Each path below is one point turned by a fixed rotation once a step. After each direction that follows a path, write how fast that rotation turns it, in degrees per step (0 if it stays still).
Each turn is a multiple of 5 degrees from 10 to 175, or 0.
Each row of a path follows its step; steps can be skipped.
Rotation 1:
step 0: -22   4  15  26  -6 -33  46   1  -4 -21  -8  -1   2   9  11   9   3 -24  -9  -4  13 -10  -2   3 -36 -18   3  16 -13  13 -14 -33  33  -1  22   1  -6   6  18   5   4  -1  -4 -17  14 -22  14 -11  -5 -16  -1
step 1:  -7  13 -29 -21   6 -26  -9   6   2  11   8  -1  -1 -12 -16  19  -3  -6   9   6  19 -29  22   8 -12  11  -4  12 -18   3  45  -8 -15  20 -12 -26  -2 -17 -24 -19  -9   2 -12  29   1 -10 -19  30   4   0  11
step 2:  -9   4   0 -14   6   4   2 -14   8  -2  27 -11   6   5  13  29  -5   1 -12 -24   4  18 -14 -19 -12  33   4 -30  -6  10 -18 -47   4 -29 -13   7   7  31 -11   1   2  -5  -5  -2 -20 -10 -13 -27  -5 -25 -13
step 3:   2  -1   5   6 -17  20 -38  14  20   3  -6 -18   3 -24  11  25  14 -31  -5  27  21 -16 -14  -1   3  -4 -35  15  31  20  -3  -6   3  15   3 -16  22 -22  -6   5  -5   3  -5   7 -21  10  15   5   0  13  22
step 4:   7   8  -1 -17   3 -14  19   8  -8 -15  -4  21  -4  27  -8  33   4  15 -33   6 -31 -18 -17  -5   1  18  -1   3  -4  14 -20   4  25 -18 -12  15 -19   1   5  13 -15   8 -11  32  25  27   5  -6 -32   1  -6
step 5:   4  20  24   6   8  -1 -15 -16  -6  47 -20  -5  -2 -11   7  10   6  -5  20  -9 -27   2 -16 -11  12  12   7   9   8  11   3  -7  14  -5   7 -24  16   0  11 -27   7 -15  -5   2   3  -8   5  60  15   1   3
step 6:  22 -49  16  19  -5   4   2 -17  15   1  -3  -1 -14  21  34  33  -6   2 -12 -11   7  -9  19 -27 -13  13  32   7 -22 -11   0   9  11   4  -1   7 -18 -21  -5  -2  19   8 -12   0  13  -4   0 -26 -14  -6  13
step 7:  10 -10  -5 -31 -21 -11  -2 -20  -6  14 -20 -14  11  18 -22 -24 -14 -14  -3  -3  -1  14  -1 -19   1  -8  -4  12  35   3  18   6  -8 -12  12 -13   3 -21 -34  23 -11  12 -14  19 -26 -21  13  29   1 -15 -10
step 8: -23 -13  25  -9  23   2  27 -22   3   9  39 -17  14  12  16  -6 -18  16  14  22   9   3  -2 -16  12   7   0  10 -12   6  17 -17  15   9  19  14   8  13  26  26   1 -13 -19   8   9  35  10 -20 -12   3   7
step 9:  -9  18  22   1 -10 -21 -23  -2  34  10 -32  -9  -9  -7  -5 -19   3   6  -4  48  22 -19   1   4   8   0  16 -16  -2  -3  -1 -20 -15  -7 -10  -7 -39 -15 -12   1  -2 -11  11  -3 -20   1   6  31  -8  15 -12
-4  1  8 -7  1  2  3 -4 -8  2  4 -3  1  0  7 -3  4 -2 -3 -4 -6 -2 -2  1  1 -4 -5  0  1 -9 -3 -3  5  1  4 -4  6  8  1 -2  0  0 -3 -8 -7 -2  1  2  2 -1  4 : 135
 3 -5 -4  7 -6 -3  4 -1  4 -3  2  0  5 -1  0 -4 -1  0 -4 -8 -4 -6  2  0  5 -8 -6  4  7  7  3 -1  5  4 -1 -4  1  3 -5  1 -7  4  0 -2  2  1  6 -3 -4  2 -5 : 100
Rotation 2:
step 0:  -5 -30   2   9  -1   9  15   2   3   5  20  -1  11   9  15   0 -24  16 -16 -12 -16  -8  -7   6  12  11   5  11   6  30   5   8  16   8  11 -26 -18 -10 -10  16  -2  12  -5 -22  -1 -18  27 -14  17   5   1
step 1:  17  21  -4  24   5  -6  11  -6  16  -3  11 -14   0   1  -2  18 -19  19 -15  11 -27  13 -20  20  18  -8   0  10  20  24  13  14   0   8   4  10  11   9  -4   0   5  25  17   3  17  17   0  -1   0   1 -24
step 2:   1  20 -19  13  -8 -29  51  14   4   0   9   6   7   2  -5  19 -23  -5  -4  23   4  -4  -4 -11  11 -15   6 -10  -1  14  -2  -4  12   4  -5  -4  10  26  17   4  -8  -8  -6   9 -15 -11  -7  -4  12   7   2
step 3:  10   7  10  -5  -7  -7  21  11  -8  -6  12   7  -1  -5  11   7 -11 -14   5  24  31   4 -13  -7 -12  25 -12  11  26   2  15  16 -11  12  13 -29 -17  20   2 -22  -8  -3   5   4  11   1   0   5  27 -21   2
step 4:  12   6   3  -6 -16   9  13   8  -8  25  22  22  10  21  19  23  -6  10  -4  -8 -14   9 -13 -13  -8  17  -2   5  38  -9  12  -7  -4   8  17   1  -8 -17  -9  16  -5 -16  15 -19 -25   8   6  -7  -3   2  -8
step 5:   5   4 -22   7 -15 -20  -5   6 -20  -2  11   8 -15   9 -13  -4  -5  19 -22   2  11  31   1 -16  12  -8  -8   8  12   6  16  11   9  13 -20  -7   7 -12  14  12  16  -2  21 -13  -2  34   3 -10  -9 -19 -12
step 6: -17 -19 -17  24   2  -5   6 -25  12  10   5   9   6  17   8   8 -28  10 -11   1  23  -5   1  -1  -2   2  -5  -1  -9   1   3   1   4  13 -16 -28  12  19 -15  15   7 -22  10  12 -14  15 -27 -18  10 -10  11
step 7:  16   1  -1   3  -6   9  -2   5  13  -6 -11  25  -2  23  24   6 -13   1  -3  10  22  25 -24  27 -11   0   5 -17  15  13 -17  12  -3   9  -3  -5  10  10 -22 -21  17   9 -11   5  -5  22   1  19   7 -12  14
step 8:   4  -3  -1   4 -26  12  27  19   8  16  -8   4 -30  15  -6  10   0  -4 -23   0  15 -15 -20  -6  -8  -4  37   3  12  -4   8 -13  -5   6   7  13  29 -24 -10 -20   0 -14   8   1 -12   5  -3  -1  -8  -3   4
step 9:   5  -6  15 -29 -23 -14   5 -10 -30   5  -7 -17  -1 -15 -14   0 -23  -2   0  17  22  11   2  -3  -3  18  17   9   5   4   0  -2 -12  20 -20  -1  24 -18   0   4  11  -4 -13   8  -2   7  -5 -12 -17 -28   6
-6  1 -8 -3  7  3  0  1 -1  3  0 -3  3  3 -1  1  9  0  4 -1 -2  8 -4 -4  2  5  1  2 -2 -1  4  3 -6  0  0 -8 -5 -9  3  8  7  0 -1 -2  1  1  0 -7 -2  0  3 : 65
-1 -2 -6 -9 -1 -6  1  2 -6  2  0  6  6  4  2 -2 -4  2  0  4 -5 11  2  0 -3  3  3 -3 -3  2 -3 -3  5 -4 -5  2  2  2  1 -2  2 -2 -5 -4  2 -3  5  9  0  9  2 : 145
-6  0 -1  7 -3  0  9 -3  9  4 -3 -1  0 -6  8 -2 -1  0 -3 -1 -1 -2 -5  5  3 -3 -1 -2  0  3 -7  0  1 -8 -7 -5  3 -5 -1 -3  6  5  1  0  7  3 -1  1  2  3  2 : 60
 2 -1  4  5 11  2  2  7  5 -1 -6 -7  7  5 -4 -2 -1 -6 -2  1 -1  1 -3  2 -2 -1  6 -2 -3  1 -2  0  1  6 -2 -1  3  8  0 -4  5 -5 -3 -3 -2  6  4 -3  2  3 -7 : 65
 5 -7  5 -3 -1  4  4 -3  1 -8  0  0 -3  0  2  5  0  1  2  4 -4  4  2 -7  0 -9  1  7  2 -4 -3 -2  4  3  7 -7  3 -2  2  5  8 -2 -3  1  3  3 -6  5  5  1 -1 : 0
  4  -1  -2   3   0   3   0   0  -2   0   5  -7   4  -4  -6   0  -3   5   1 -10   1   5  -4  -3  -9  -5   6   5   5   1   3  -1   5  -4  -2   8  -1 -10  -1  -3   0   1   2   5  -1   0   3   0   3   1  -3 : 95
Rotation 3:
step 0:  -3  18  -5  34 -22   9  -2  12  -7   7  22  -5  -3  -3 -30   3  -1  -8  13   2  16 -10  -4 -13  -8  25  12   1   6  -1 -11   2  18  15  15  12  14 -13  -4 -17 -19 -11 -23  12  -9   8  14  -9  -9  12   3
step 1:   7  -9 -23  19   6   5  12   1  14 -20  -5  -1  16   1 -23  27   6 -14  -8  -4   9  10 -25  14  -9  11  -2  27   6  -4  -8   1   3  14  -3  17   8  -7  24   6  -4  22  -6   2 -13  23   7   3  21  10  12
step 2:  -1  -9 -15  -6  25  -7  24  -4  -8 -22   0 -13  -7 -26  -3  -3  15  21  12  16  -9   9 -13 -10   0   3   2  14  -7 -21 -12  -2  -1  16 -17   1   4  16  10  -5   2  18   2 -12 -23   4  -6   5 -28  -5  27
step 3:  14 -16  -2 -22  -9  -8  -1   3  -8  15  15  13 -24  -5  -6   7  16  -9  -7  12  11  -3  13 -13   7  11  11  -5 -19 -12 -22  13  -5  20  -5  27 -20  -3   0   3   4 -14 -19   2 -26  -3  -1   4 -32  -5   8
step 4:  -1  -1  -2  -2 -16  -7  -2  -9  -7  -4   7  26   1   6  21  37   6 -15  -5   7  -3   4  11  29  10 -23   1   5   5   2   1  -2   7   1   0  28 -14 -17   2  14  18  -6   5  -8 -37  -1  15  -1   8  12  16
step 5: -14   6 -10  -2  11 -16   1  -1 -22   2   2   3  25   2  16  -2 -12  25  10  -8  -9  -1  -8  15  -4 -12  16 -20  26 -20   8 -22   6   2  -6  10   3   3  -3 -13 -20 -16  14  -4 -41   0   4  -3  -4  -2  13
step 6:  11  -7 -11 -13  11 -23  -6   5  -4  19   8  -1   2  14 -25 -15 -20 -24   2 -14  21  -9 -14  20  -3  -8   0  -5  -6 -15  -2  -2   2   1  15  18   1  10  -7  -4 -25 -14  11  -8 -14  18 -14 -15 -24  -8 -19
step 7:  10  34   5   0   5  -6   3  29   6  -9   2  -1  -9   8 -11  16 -10 -27  15   5   6  -3  -4   2  13 -33 -30  15  10  -6  -6   6  18  -8  19   3  -2   6  -5  13   1  18   9  -7  -6  10 -10 -16  -2  -7  15
step 8:  12  26  10   2  14  23   1  23  -2 -12  -3   7  14  19  -3   8  -1  20  19 -10   4   3 -11 -40 -15  -6 -12 -18   4  -6 -14  -4  11  23  -6  14 -11   7  11   3  -8  -5  16   0  -7 -16 -11  -4   3  12  16
step 9:  -6 -21   2   8  16   1  14 -14   3  -6   0  24 -17  10  -8  -8   6  -9   3   0   3 -11 -21 -12 -30   5  -2  -4 -30   8 -12  -4  13   9   6  20 -20  23 -11   7  -6  -5  18   1  -7   0  -4  -3   7  31 -12
-2  1  5 -9  4 -1 -3 -1 -2  6  4  0  0  9  3  0 -3 -1  0 -1  4  0  7  4  1 -7 -3 -4  0  2 -2  1  8  1 -5 -4  6  4  1 -8 -3  3 -3 -6 -4  4  3  3  5 -3 -1 : 40
-5  0  4  4  5  1 -6 -1 -5 -6 -9  3  1 -3  3 -4  1  1 -5 -6  4  4  1  4  6 -4 -3 11 -1  1 -2  2  4 -2 -1  2  1  5 -4  6  3  3 -6  5 -4  0  0 -7  2 -2  0 : 130
  5   2   1 -10  -4   4   5  -1  -1   2   3   3   0  -1   3   0  -3   4   9   6   8   4  -1  -1  10   4   1  -2   0   4  -4   1   5  -3   2   0   1  -1   5   8   4   0  -2   3   2  -5   0  -9   0   4  -1 : 85
 -1   1   5   2  -5  -8   1   4   4   0  -9  -1  -2   7  -3   6   2  -2   3  -1  -5   9   2   3  -2   2  -1  -1   6  -2 -10   0   3  -6   5   1   1  -4   5   0   8   2   0   2  -1   3   3   4   2  -2  -3 : 115
Rotation 4:
step 0: -10 -23 -18  11  18  -6  13 -10   3   5  22  16  -8 -27 -12   0  11   2   2  37  14   4   8  24   5  -3  -7 -10   3  10   0  -3  10  -1   9  16  -5  15  16 -18  -3 -25  10   0  -8  15   9 -12 -34   5   2
step 1:   0  12  20 -11 -20   3   0   2  -8   9  23 -16   4   0 -10  -4  -7  -8  12   4  15 -17  19  11 -15  -5   6  -4  -7 -24 -26   4   5  15  -5 -17   0 -10   5  11 -19 -20 -25   8  15   2   7  12   2  34  25
step 2:  22  11   3  13  -4   1   9   3  -6 -11   3   0  -7  25   5  -9  -5   6 -14   5   4   6 -25  27  21  -6  18   0   7   0  13   8  12  12   0 -12  13 -11  -9   4 -15  34   9  37 -22  19   6  -2  16  -7  10
step 3:  10  -8   9  25  -3  12  14  -5   0   7  -7   5 -27 -10   5  15  11  10  14 -22  -4 -15  -3 -21   2   6   1   2   4 -11  10   3   2  11  -6  26   2  -9 -20  -7  -1   1   5 -21  -8  37 -17   7 -39  -1   2
step 4:  -5  -6  -2  -3 -14  12  12  14  -5   2  18   2  27   5 -18  15   0  -8 -27  12 -15   1  22 -34 -16  12  27   1 -22  17   6   4   0 -23  12   5  15  11  10  -5  -6 -11  -8  -2 -17  -2  -2   8  -4   8  24
step 5: -19   6   5   0  -5   6  -9  15  -3   0   3  22  -5  34  15  -8 -11   1  -2 -24  10 -10   5  -6  -2  -1  -5  10 -24 -11  -8   9  -2   4  25  -5 -17  10  17   7  11  41 -19  17   6  -6   6 -20   2  11 -20
step 6:  -7 -17 -21  14 -11   3 -20  10  10  -6  -2  -3 -17 -36  -1 -15  -1   0  10   1 -13  -9  18  19  25  10  -9  -8 -11   2  39 -10   2  15   6   3   6  -4   9   3   7  25  36  -6  -1  -7  -3   4  -6  -3   1
step 7: -19  34  -7  -4  -8  -9  -1  -8 -12 -21 -15 -17   7 -33  11  15  -7  -4  -2  -5  15 -16  15 -14  -8  20 -10  -3  -9  15  -7   3 -16   7  -3 -18   0  -1  -4  -6  -4 -40  -6  12 -13   5 -21  -6 -11   7  -4
step 8:  16   7 -20  -5  33 -11  -7  25 -14   8  36   4   9   6  -8   4 -17  13 -24  21   2 -13  -4  18  -6   3  22  -8  14  -5 -16   6  -9   8   5   6 -16   4  13   8   9  -2  -4  16 -19   4   4  -7  10  -6 -25
step 9:   6  -7 -12   7 -24  -1  15   9  -8  25   6   5 -18  -7 -14   4 -10   4  30 -16 -10  17  -9  28  11 -10 -19   0   8 -25  -9   7  22  16  12  -4 -11  -9  -4  17  21  -8  -8  -7  -2   1 -11 -20 -13   9  20
 -8   3  -3   1  -6  -5   3 -10   2  10  -1  -3  -6   0   7   3  -1  -2  -2  -3   5   3  -6  -1   2  -1  -2   1  -6   1  -2  -1   1   4   3   2   3   6  -3   0   6  -3 -10   3   3   3  -2  -1   0  -2   0 : 170
-4  3  9  5  1 -4  1 10  5  0 -3 -8  4 -1 -4  2 -1 -2 -5  1  4 -1  3 -2  0 -4  4  1 -1  4 -2 -2 -9 -1  1 -7 -4  3 -4 -2  2 -3 -5  3  0 -1  5  8 -1  4  3 : 115
Rotation 5:
step 0:   3  -6  -4  -6 -15  -1   5 -48  21  14  17 -12   9 -11  14  24 -19   9 -19   7  23  -9 -15 -17   2   4   6  14  12  17 -14   4  -7   5  17   1  13  -4  -9 -14   1   6   1   9   7   3  -7 -22 -18 -19  17
step 1:  21   3  -4  -3   6  17   7  10   4   2 -18   6 -13 -26   2  -8 -22   0 -10  35 -13   9 -15  -2  -4   3 -13 -22 -11   3  -5  -9 -18  -5 -14  11  30  20  -4  12  -7 -17  12   4  -1  16 -37  -3   9  10  10
step 2:  11 -17 -23  26 -13  -1 -10  -6   8   7   8  -5 -12   8   8  17  -2 -11  10 -14   3  10 -11  -8   4  13 -23  16   8 -38  13  24   4  -3   3   7   1  10   7 -16  -4  -8  20   2  -4  37   5 -30  -8  -2  11
step 3:   2   8 -23   5  -2   1  -4  -3  -6 -11  16   1   9 -23 -19   0 -10 -17   8  -2   1   7 -14  12 -29 -11 -19  -8  13  11   6 -14 -17 -13   9 -27  14  14 -53  11   3   7  22   2   1  -9   1  -3 -15  -1   4
step 4:   5  18  -2  -8  -7  -6   0  -8  18 -17   7  -3  12 -15   8 -15  20 -18 -29   3 -14  20 -11   5   5  17 -10  -2   5 -27   5   3  11  -1   3   3 -26 -12 -13  -5 -15 -30 -25  17  -7  10 -27 -20  -4 -14   8
step 5:   1  15  -5   1   2  12   1   6 -11  -7  -4 -18 -12 -26 -21  19  -6  -3  11  19   2   1   4  16   1 -13  -1  34  40 -21  -3  -8 -11   6  15  -7  10 -12   5  23 -27  -6  12  -3 -16  15  11   8   9 -16  -3
step 6:  -3  -6  -6 -18   7  12  22 -31  18  -2 -14  13  -4  35   3   1  21 -27  -4   9   4   5   4   1   0  -6  -6  -4  -8 -22  27 -10 -18  16  19  -4  -2  17 -26   1 -21 -16  -2   5  18  -1   8   7  -6  -5  -4
step 7:  24  10  -1   9   6   7  12  -5 -24   4  -4   4 -18  -2  -5   3   8   7 -38  -9   1   0   3  18   4 -32 -33  18   3   0   3  -3  17 -14   1  -3  11  -9 -15  -2   3   8 -24  22 -15  -2   6  -4  29 -13   8
step 8: -18  15   7  -2 -18   6  23 -20   7   4  -9  -7 -30 -12   3  -9   3 -20  14  -3  15 -24   0  20  -5  13   2  -5 -12 -21  -3  13 -15  12  13  10   0  18   6  31  24  -4 -16   2 -25  -9   7  -6 -10 -20   7
step 9: -10 -21  -1  19   3  -9 -15  -7  -7 -18 -27  17 -14 -10   3 -10  21  -8 -14   4  19 -14   6  13   7  -1 -10  28   4 -16   8 -12  12  -8   6 -10  27  -6  -6   2   0  -5  -9 -21   7 -10 -20  20   4  38   9
  2   3  -2   5  -8   3   3   6   6  -3 -10   4   1  -1   1   0  -1   1  10   6  -2  -2   7   3   1  -2   3   3   5  -8   0   4   6   3   4   1   0   4   7   2   4   0   5   0  -1   1   2  -3  -3   3  -3 : 110
